Here are some points, each followed by its number:
[ 0.1  0.6 -0.3 -0.8 -0.4 -1.1 -1.3 -0.4  0.5  0.3  0.1 -1.6  1.   0.3
 -0.6  1.2  0.1  0.1 -0.1  1.1 -0.4  0.   1.6  1. ] 0
[-0.5  1.1  1.  -1.5 -0.9  1.4 -1.3  0.1  0.3  0.6  0.5  2.2 -0.7 -2.4
 -0.9  0.  -0.4 -1.7  0.1 -0.2 -1.9 -0.5 -0.7  1.5] 1
[-0.9  0.1 -0.5 -0.6  0.2 -0.1 -1.  -0.5 -0.1  0.   0.1 -2.1  1.3  0.6
 -0.6  1.2  0.2 -0.3  0.   0.9 -0.6  0.5  1.7  1. ] 2
[ 0.5 -1.5 -1.5  0.4  1.6 -0.4  0.5  0.2  0.1  0.6  1.4 -1.4  0.8 -0.6
  0.9 -0.7 -1.2 -0.2  0.8  0.9 -1.2 -0.1  0.8 -1.7] 3
[ 0.3 -2.  -0.7 -0.7  1.  -0.2 -0.2 -0.8 -0.5  1.9  1.1 -1.7  0.2 -1.
  1.2 -0.7 -1.4 -1.9 -0.1  1.5 -2.4 -0.8  1.7 -0.3] 4
[ 0.6  0.4  0.8 -0.4 -1.3 -1.5 -0.2 -1.6 -0.6 -0.4 -0.1 -0.1 -0.7  1.5
 -0.6  0.8 -0.1  2.1  0.   0.   0.8 -1.3  0.4  0.6] 5
[-0.5 -1.1 -1.7 -0.7  0.3  0.7 -0.7 -0.2 -0.3  0.2  2.  -1.2  1.8 -1.3
  0.2 -0.4 -0.8 -0.1  0.6  1.4 -2.3  0.6  1.2  0.1] 6
[-0.6  0.  -0.8  0.6  0.6  1.3  0.   0.9  0.3  0.5  0.5 -0.4  1.4 -0.9
  0.9  0.   0.  -1.8  0.   0.3 -1.   0.7 -0.2 -0.8] 7
[-0.6 -0.1 -0.3 -0.9 -1.2  1.3 -0.9 -0.6  1.9 -0.5 -1.1  0.3  0.1  0.7
  1.2 -0.3  1.8  2.3  2.1 -2.2  1.9  2.1 -2.6 -0.5] 8
[-0.8  1.4  0.6 -1.6 -1.4  1.9 -2.1 -0.5  0.   0.8  0.5  1.5  0.  -2.3
 -1.1  0.5  0.2 -2.3 -0.2 -0.2 -1.7 -0.9 -0.6  1.6] 9
[-0.3  0.8  1.8  0.3 -0.8 -2.3  0.2  0.4  0.2 -1.7 -0.4 -0.2 -1.9  0.3
 -1.3  0.6  0.5  0.8 -1.8  0.4  1.5  1.3  0.2  3.1] 10
[ 0.4  1.1  0.9  1.2  0.3  0.   0.7  0.5  0.1  1.4  0.1  0.8 -0.4 -0.6
 -0.8 -0.3 -1.5 -0.8 -0.7  0.  -0.3 -0.9 -1.1 -0.5] 11
[-1.5 -1.3 -0.2 -0.7 -0.2  1.1 -0.1 -0.6 -0.3 -1.7 -2.4 -1.1 -0.3  1.1
  1.4 -0.2  2.5  0.7 -0.2 -1.4  1.7  1.6 -0.4  0. ] 12
[ 0.6  0.7 -1.4 -0.3 -0.4  2.4 -1.2  0.   0.5  0.7  1.9  0.8  1.6 -0.9
  0.4 -0.7  0.1 -1.3  0.8  0.3 -1.7 -0.3  0.  -0.5] 13
[-1.1  0.  -0.6  0.6  0.7  2.4  0.2  1.8 -0.2 -0.2 -0.6 -0.5  0.  -1.5
  1.8  0.1  1.7 -2.9  0.3 -0.4  0.6  0.8 -1.2 -2.4] 14
[ 0.1 -2.2 -2.5 -0.5  0.6  1.3 -0.4 -1.2  1.9 -0.4 -0.7 -1.   1.9  0.8
  2.6 -1.2  1.5  2.5  2.4 -1.6  0.9  2.2 -1.8 -1.9] 15
[ 1.5 -0.9  0.5 -0.3 -0.4 -2.3  0.  -1.2 -0.3  0.4  0.9 -1.4 -0.6  1.1
  0.6  0.3 -1.1  0.9  0.4  1.1 -0.1 -1.3  1.5  1.1] 16
[ 0.   0.3 -0.3 -0.6 -0.7 -0.5 -1.2 -0.6  0.3 -0.2  0.6 -1.7  1.1  0.8
 -0.6  1.3  0.5  0.1  0.2  0.7  0.   0.5  1.7  1.3] 17
[ 0.  -0.4 -0.4  0.4  0.4 -0.3 -0.3 -1.1  0.6  1.   1.1 -0.7  0.5 -1.1
  0.4 -0.8 -0.7 -1.4 -0.8  0.2 -1.3  0.5  0.   1.4] 18
[ 1.9  1.7 -0.5  2.2  0.3  0.3  1.2  1.8  1.8 -0.1  1.3  0.7  0.5  0.9
  0.1  0.1 -0.3  1.3  1.4  0.5  0.9  0.2 -2.2 -2.2] 19
[-0.1  0.2  0.3 -0.2  0.2  0.4  0.4  1.   0.7 -0.5  0.3  0.3  0.2  0.2
  1.3  0.2  0.3 -0.4  1.5 -0.6  1.8  0.5 -0.7 -0.9] 20
[-0.6 -3.  -1.  -0.2  1.6 -0.1  1.  -1.   1.4  0.7 -0.7 -1.6 -0.2 -0.5
  1.8 -1.6 -0.6  0.5  0.3 -1.   0.1  1.2 -1.1 -2.1] 21
[ 1.   0.7 -0.2 -1.  -0.8 -0.7 -1.2 -0.8 -0.9  0.2  2.1  0.4  0.7 -0.2
 -0.7  0.5 -0.3  0.  -0.7  1.2 -2.2 -1.2  1.9  1.8] 22
[ 0.6 -0.5 -0.2 -0.2  1.7  0.4  1.5  0.4  1.5 -1.1  0.1 -0.3 -1.3  0.6
  1.1 -0.1  1.3 -0.1  1.1  0.3  1.5  1.7 -0.6 -0.5] 23
Which five points above are nearest to each new point? Their numbers follow each, nearest first.
[ 0.9  0.1  0.5  0.7  0.1  0.8  0.9  1.1  0.4  0.5  0.2  1.3 -0.7 -0.4
 -0.2 -0.3 -0.9  0.2  0.3 -0.2 -0.1 -0.6 -1.3 -1.1] 11 20 19 7 23
[ 0.1  1.3  0.7  1.3  0.2  0.6  0.4  0.4  0.3  1.4 -0.1  1.5 -0.8 -0.9
 -0.8 -0.5 -0.7 -1.8 -0.3  0.  -0.6 -1.1 -1.1 -0.8] 11 7 1 18 13
[-1.5 -0.3 -1.1 -0.1  0.2  1.1 -0.3  0.1  0.2 -1.5 -0.5 -1.1  0.7  0.1
  1.1  0.1  2.4 -0.7  0.  -0.2  1.1  2.3 -0.1  0.2] 12 20 23 7 14
[ 0.8  0.6  0.1 -0.2 -0.6 -1.2 -1.4 -0.9 -1.   0.9  1.9  0.6  0.8 -0.6
 -1.4  0.2 -1.1 -0.4 -0.4  1.5 -2.3 -1.7  1.5  1.6] 22 0 18 16 17
[ 1.3  1.1 -0.1 -0.7 -0.9 -0.3 -1.9 -1.3 -1.5  0.8  2.4  0.7  1.2 -0.2
 -1.1  0.3 -0.9 -0.9  0.   1.6 -3.  -2.   2.1  2.1] 22 0 6 17 18
[ 1.   1.2  0.3 -0.6 -0.9 -0.4 -0.9 -0.8 -1.2  1.2  1.6  0.7  1.  -0.2
 -1.2  0.3 -0.9 -0.4 -0.2  0.7 -2.  -1.1  1.4  1.4] 22 0 18 17 2
[ 1.   1.6  0.8 -1.5 -1.5 -1.2 -1.6 -0.9 -0.3  0.2  3.2  1.6  0.5 -1.4
 -1.5  0.7 -1.3 -0.6 -0.1  2.  -2.3 -0.9  1.4  3.8] 22 1 9 0 18
[-0.7  0.2 -0.7  1.4  0.   0.3 -0.1 -0.1  1.  -1.4 -0.9 -1.3  0.6  1.6
  0.6  0.3  2.7  1.  -0.1 -1.3  2.5  2.3 -1.  -0.4] 12 8 23 20 15
[ 1.   0.5 -0.5 -0.4 -0.9 -0.6 -1.3 -1.1 -1.3  1.   1.9  0.   0.8  0.7
 -0.9  0.3 -0.4 -0.8 -0.4  1.4 -2.1 -1.1  1.9  1.7] 22 0 17 2 18
[ 0.  -1.  -0.2  0.1 -0.3 -0.2  0.2  0.5  1.  -0.3 -0.5 -0.2 -0.2  0.3
  0.9  0.   0.4  1.4  1.2 -0.5  1.4  0.5 -0.9 -0.8] 20 23 8 12 21
[-0.7 -1.8 -0.4 -1.2 -0.3 -1.2 -0.9 -1.6  0.5 -2.2 -0.8 -1.4 -0.3  1.2
  1.5  0.1  2.1  1.8  0.  -0.6  1.9  2.1  0.7  2.6] 12 17 10 5 2
[ 0.2  0.4  1.3 -1.8 -1.2 -0.6 -0.7 -0.3  2.  -0.2  0.1  1.7 -1.4 -2.1
 -0.5  0.3 -0.2  1.8  1.1 -0.4  0.7  0.7 -1.1  1.9] 1 5 20 10 8
[ 2.   0.3  1.6 -0.4 -1.  -3.1  0.5  0.8 -0.3 -2.3  0.9  0.8 -2.3  2.6
  0.4  1.4  1.1  3.4  1.4  0.   2.5 -0.6  0.1  1.6] 5 10 16 20 23
[ 1.6  1.5  0.2  2.3  0.2 -0.5  1.2  2.5  1.9 -0.3  1.7  1.   0.3  0.5
 -0.5  0.2 -0.9  0.3  1.2  0.9  0.8 -0.2 -1.9 -2.5] 19 11 20 23 7
[-0.6  0.   1.4 -2.4 -1.3  0.2 -1.3 -0.9  0.8  0.6 -0.4  1.7 -1.3 -2.4
 -0.2 -0.5 -0.1  0.8  0.6 -1.3 -0.3  0.2 -0.5  2.3] 1 9 18 5 11
[ 1.2 -0.2  1.1 -0.6 -1.2 -2.8 -0.1  0.3 -0.3 -2.5  0.1 -0.3 -2.2  2.2
  1.2  1.5  1.9  2.6  1.6  0.   2.3 -0.4  0.5  0.9] 5 16 10 20 23
[ 0.4  0.6  1.2  0.3 -0.5 -1.1  0.4  1.  -0.7 -0.2 -0.4  0.4 -1.4 -0.2
 -0.4  0.7 -0.1 -0.8 -0.5  0.3  0.  -1.9  0.9  0.4] 11 5 16 0 22
[ 0.5  0.8  1.5  0.7  0.1 -0.8  1.2  1.6 -1.1  0.1 -0.6  0.3 -1.6  0.3
 -0.3  0.7 -0.6  0.1 -0.3  0.3  0.8 -2.   0.  -0.9] 11 5 20 16 0
[ 0.5  0.4  1.2  0.7 -0.1 -0.2  1.   1.5 -0.9  0.  -0.8  0.2 -1.5  0.5
  0.3  0.7 -0.3 -1.  -0.3 -0.1  0.6 -1.7  0.1 -0.8] 11 20 5 7 23
[ 0.2 -0.1 -0.2  1.3  0.4 -1.3  1.   0.3 -0.6 -1.1 -0.8 -0.8 -0.6  2.
 -0.9  0.5  0.4  1.7 -0.4  0.   1.2  0.3  0.  -0.4] 5 23 20 17 10
[-0.3  0.1  0.5  0.6 -0.1 -1.5  1.   0.2  0.  -1.  -1.  -0.1 -0.5  1.9
 -0.9  0.6  0.1  1.9 -0.8 -0.5  1.9  0.3 -0.4 -0.1] 5 10 20 23 12
[-0.2 -2.5 -0.8  0.1  1.5 -0.6  0.9 -0.8  1.7  1.   0.  -1.4  0.2 -0.4
  1.6 -1.4 -0.7  0.7  1.3 -0.4 -0.1  0.8 -1.4 -2.3] 21 3 23 15 20
[ 0.  -0.2 -0.3  1.5  0.6  0.2  1.4 -0.1 -0.9  0.3 -1.9 -0.2 -0.1  1.3
  0.2 -0.5  0.2 -0.9 -1.3 -0.8  0.3 -0.1 -0.7 -1. ] 11 7 20 23 12
[ 0.4  1.1  0.7  1.3  0.6  0.3  1.1  0.5  0.2  1.6 -0.3  1.  -0.3 -0.7
 -1.1 -0.8 -1.4 -1.7 -1.1  0.3 -0.4 -0.7 -1.  -0.5] 11 7 18 1 20
[ 1.7  1.4 -0.5  2.3  0.3 -0.2  1.   1.8  1.7  0.1  1.7  0.6  0.6  0.
 -0.6 -0.4 -0.3  0.8  1.   1.   1.   1.  -2.2 -1.9] 19 20 11 23 7
[ 0.3  0.6  1.1  0.4 -0.3 -0.1  1.3  1.3 -1.   0.1 -0.8  1.1 -1.7  0.3
 -0.1  0.4  0.1 -0.8  0.2 -0.1  0.3 -1.6 -0.2 -0.9] 11 20 5 7 23
[ 0.5  1.3 -0.1 -0.3 -0.3  0.8 -0.5 -1.   0.3  1.1  0.3  1.3  1.4 -0.3
  0.2 -0.6 -0.4 -1.   0.3 -0.4 -1.3 -0.9 -0.3  0. ] 13 11 18 7 1
[-0.5 -1.   0.6 -0.3  0.8  0.4  0.5  0.8  0.7  0.1  0.   0.  -0.9 -1.8
  1.  -0.4 -0.4 -0.4  0.7 -0.4  0.7 -0.2 -0.7 -1. ] 20 7 23 11 21
[ 0.2 -0.3  0.3  1.  -0.1 -1.5  1.   0.2 -0.1 -1.5 -1.1 -0.4 -1.1  1.9
 -0.7  0.5  0.3  2.2 -0.7 -0.2  1.9  0.2 -0.1 -0.1] 5 10 23 20 12
[ 1.2  0.9 -0.4 -0.3 -0.6 -1.1 -1.4 -1.3 -0.9  1.1  2.4  0.3  1.   0.2
 -1.1  0.3 -1.   0.  -0.3  0.9 -2.3 -1.5  1.8  1.8] 22 0 16 17 18
[ 1.3  1.2  0.   1.7  1.  -0.2  1.2  2.5  1.5 -0.5  1.8  0.4  0.2  0.3
 -1.   0.1 -0.8  0.7  0.5  0.4  0.7  0.1 -1.6 -2.2] 19 11 20 23 7
[ 0.6 -1.5  0.5  1.   1.2 -1.9  1.3  0.3  0.6  0.3  1.7  0.3  0.7  0.6
 -1.  -0.7 -2.5 -0.2  0.2  1.  -0.4 -1.2  1.3 -0.9] 3 16 11 18 4
[-0.3  1.8  2.2 -0.2 -0.6 -1.6 -1.   1.2 -0.1 -0.8  1.7  0.5 -1.6 -1.6
 -1.6  1.3  0.2 -2.2 -1.1  2.   0.1  0.8  0.8  3.6] 10 1 22 0 9
[ 1.5 -1.4  1.   0.2 -0.1 -2.8 -0.3 -1.4 -0.8  0.6  1.  -0.6 -0.7  0.9
  0.4 -0.3 -1.   0.6 -0.1  0.9 -0.3 -0.6  1.7  1.4] 16 5 0 22 17
[ 0.5  0.8  0.7  1.5  0.1  0.2  0.9  0.5  0.3  1.4 -0.3  0.8 -0.5 -0.6
 -1.1 -0.2 -1.6 -0.4 -0.7  0.1 -0.1 -1.  -1.2 -0.8] 11 7 18 20 19
[-1.1  0.1  0.1 -0.6 -0.1  0.5  0.6  0.7 -0.4 -0.8 -0.5  0.3 -0.2 -0.7
 -0.1  0.4  0.5  0.2 -0.3 -0.2  0.3  0.3  0.3  0. ] 20 7 2 11 17
[-0.2  0.4  0.1  1.3  0.  -1.   0.8  0.1 -0.3 -1.2 -1.3 -0.2 -0.6  1.6
 -0.9  0.5  0.   1.4 -1.  -0.6  1.4 -0.1 -0.5  0.2] 5 10 20 11 23
